Here are some numbered points:
[11. 19. 50. 32. 20. 29. 2. 2. 15. 61. 46. 33. 40. 30. 83. 25.] 0
[11. 25. 51. 31. 19. 28. 4. 9. 15. 62. 51. 38. 39. 24. 76. 25.] 1
[40. 20. 6. 5. 60. 17. 14. 20. 2. 13. 33. 28. 16. 34. 27. 19.] 2
[52. 31. 6. 39. 10. 23. 32. 32. 29. 66. 23. 25. 1. 29. 36. 6.] 3
[43. 4. 43. 56. 2. 23. 40. 6. 12. 2. 30. 55. 83. 56. 31. 20.] 4
[19. 32. 0. 60. 33. 2. 71. 11. 63. 72. 13. 81. 5. 40. 55. 3.] 5
[12. 19. 56. 26. 12. 29. 3. 2. 15. 62. 46. 31. 34. 29. 76. 26.] 6
[18. 18. 52. 32. 20. 34. 9. 10. 9. 61. 45. 32. 32. 24. 77. 20.] 7
[16. 25. 51. 25. 19. 30. 8. 3. 9. 57. 46. 39. 33. 30. 83. 21.] 8
[11. 19. 57. 31. 12. 28. 9. 11. 9. 62. 50. 37. 40. 30. 78. 25.] 9
[18. 25. 51. 33. 12. 29. 2. 9. 14. 57. 45. 32. 33. 24. 83. 20.] 10
[11. 19. 57. 26. 12. 34. 8. 3. 10. 63. 46. 38. 39. 30. 77. 26.] 11
[33. 22. 10. 68. 42. 23. 13. 48. 12. 10. 11. 38. 21. 5. 26. 16.] 12
[20. 4. 1. 46. 62. 8. 1. 26. 31. 24. 38. 48. 12. 43. 48. 20.] 13
[33. 14. 1. 2. 60. 19. 8. 20. 3. 13. 41. 28. 24. 33. 34. 13.] 14
[1. 18. 13. 99. 28. 20. 15. 15. 10. 37. 31. 3. 2. 26. 12. 4.] 15
[18. 34. 1. 66. 33. 9. 63. 12. 57. 78. 13. 87. 11. 45. 47. 3.] 16
[42. 2. 38. 63. 4. 23. 40. 5. 12. 2. 29. 56. 75. 58. 31. 14.] 17
[75. 17. 9. 52. 6. 18. 16. 0. 5. 38. 50. 77. 38. 8. 77. 10.] 18
[40. 20. 2. 2. 53. 17. 13. 14. 4. 13. 40. 28. 16. 39. 33. 14.] 19
[42. 1. 44. 57. 2. 16. 40. 12. 11. 2. 25. 54. 82. 51. 26. 19.] 20
[41. 21. 17. 68. 42. 28. 6. 53. 5. 17. 13. 45. 20. 2. 20. 22.] 21
[0. 18. 14. 106. 29. 27. 20. 10. 9. 37. 36. 9. 2. 19. 12. 5.] 22
[6. 23. 66. 22. 28. 60. 5. 12. 9. 44. 84. 30. 44. 37. 44. 8.] 23
[43. 22. 11. 69. 47. 23. 13. 48. 6. 18. 11. 45. 20. 2. 21. 15.] 24
[2. 25. 20. 105. 28. 27. 14. 8. 16. 37. 37. 3. 9. 25. 6. 1.] 25
[35. 15. 16. 62. 49. 22. 8. 48. 6. 10. 12. 38. 27. 1. 21. 22.] 26
[8. 52. 35. 9. 3. 26. 7. 54. 27. 13. 38. 71. 16. 65. 53. 7.] 27
[5. 22. 72. 22. 27. 59. 1. 11. 11. 39. 90. 22. 50. 38. 39. 8.] 28
[10. 36. 15. 93. 40. 26. 56. 3. 15. 19. 21. 54. 5. 16. 44. 18.] 29
[8. 19. 12. 100. 34. 21. 21. 9. 16. 37. 30. 3. 8. 20. 13. 3.] 30
[7. 24. 19. 106. 36. 21. 15. 15. 11. 30. 30. 4. 8. 27. 12. 3.] 31
[7. 2. 39. 22. 28. 29. 21. 2. 24. 7. 39. 9. 37. 50. 41. 13.] 32
[17. 19. 57. 25. 18. 34. 3. 9. 15. 63. 51. 33. 33. 30. 83. 20.] 33
[40. 20. 5. 2. 54. 17. 14. 14. 2. 13. 34. 28. 16. 39. 33. 19.] 34
[15. 6. 12. 20. 62. 12. 38. 32. 57. 57. 57. 63. 10. 41. 63. 22.] 35
[25. 24. 25. 4. 4. 20. 15. 15. 23. 40. 30. 5. 3. 7. 51. 53.] 36
[40. 20. 2. 2. 56. 13. 8. 14. 3. 20. 34. 28. 22. 39. 32. 12.] 37
[2. 53. 35. 9. 4. 27. 0. 46. 28. 6. 44. 70. 16. 72. 59. 1.] 38
[42. 4. 38. 57. 3. 23. 33. 12. 12. 3. 30. 61. 81. 51. 26. 13.] 39
[34. 14. 1. 2. 55. 19. 6. 20. 3. 20. 39. 28. 15. 39. 33. 14.] 40
[40. 13. 0. 2. 54. 19. 13. 20. 2. 20. 33. 22. 22. 33. 33. 19.] 41
New points follow, each followed by the numbers of its two nearest points above, smallest number first.
[2. 18. 20. 51. 4. 15. 2. 21. 20. 11. 7. 10. 6. 36. 2. 8.] 15 31
[14. 4. 9. 45. 56. 2. 24. 28. 14. 4. 59. 36. 22. 10. 51. 42.] 13 14
[79. 6. 1. 59. 9. 6. 20. 20. 13. 11. 17. 66. 30. 35. 44. 23.] 18 24
[26. 22. 26. 10. 11. 20. 15. 9. 30. 39. 28. 1. 4. 0. 52. 46.] 6 36
[2. 12. 15. 52. 3. 13. 7. 14. 24. 15. 0. 4. 10. 35. 1. 8.] 15 30
[10. 11. 14. 51. 8. 9. 1. 15. 26. 9. 6. 4. 13. 35. 0. 8.] 15 30
[15. 2. 10. 39. 62. 3. 24. 28. 9. 10. 66. 36. 22. 11. 55. 44.] 13 14
[21. 2. 9. 40. 55. 2. 25. 22. 10. 4. 59. 30. 21. 3. 50. 43.] 13 14
[8. 10. 14. 51. 3. 7. 7. 16. 24. 9. 6. 10. 12. 31. 7. 4.] 15 30
[30. 17. 26. 9. 6. 15. 20. 15. 29. 38. 29. 4. 4. 2. 52. 51.] 3 36
[20. 1. 2. 40. 56. 4. 25. 23. 9. 5. 59. 31. 15. 4. 56. 43.] 13 14
[9. 17. 21. 58. 1. 8. 7. 20. 25. 10. 6. 6. 12. 30. 0. 9.] 15 30
[17. 1. 12. 19. 54. 12. 46. 39. 57. 58. 57. 62. 4. 40. 63. 21.] 13 35
[16. 5. 16. 14. 55. 19. 38. 38. 50. 57. 64. 56. 12. 41. 68. 22.] 13 35
[21. 19. 6. 17. 22. 6. 33. 41. 58. 26. 4. 69. 13. 61. 48. 2.] 27 35
[8. 5. 57. 23. 63. 2. 18. 37. 25. 5. 75. 48. 11. 1. 65. 17.] 13 35
[3. 17. 20. 58. 3. 14. 7. 21. 18. 9. 6. 4. 6. 32. 0. 3.] 15 31
[8. 18. 21. 52. 2. 14. 0. 21. 19. 16. 6. 9. 6. 36. 6. 9.] 15 31
[58. 31. 35. 34. 7. 9. 10. 1. 0. 44. 16. 26. 23. 25. 40. 0.] 3 7
[11. 8. 40. 16. 23. 28. 22. 4. 30. 8. 44. 15. 37. 49. 35. 7.] 19 32
[1. 29. 66. 23. 33. 53. 6. 19. 11. 38. 83. 28. 43. 33. 45. 2.] 23 28
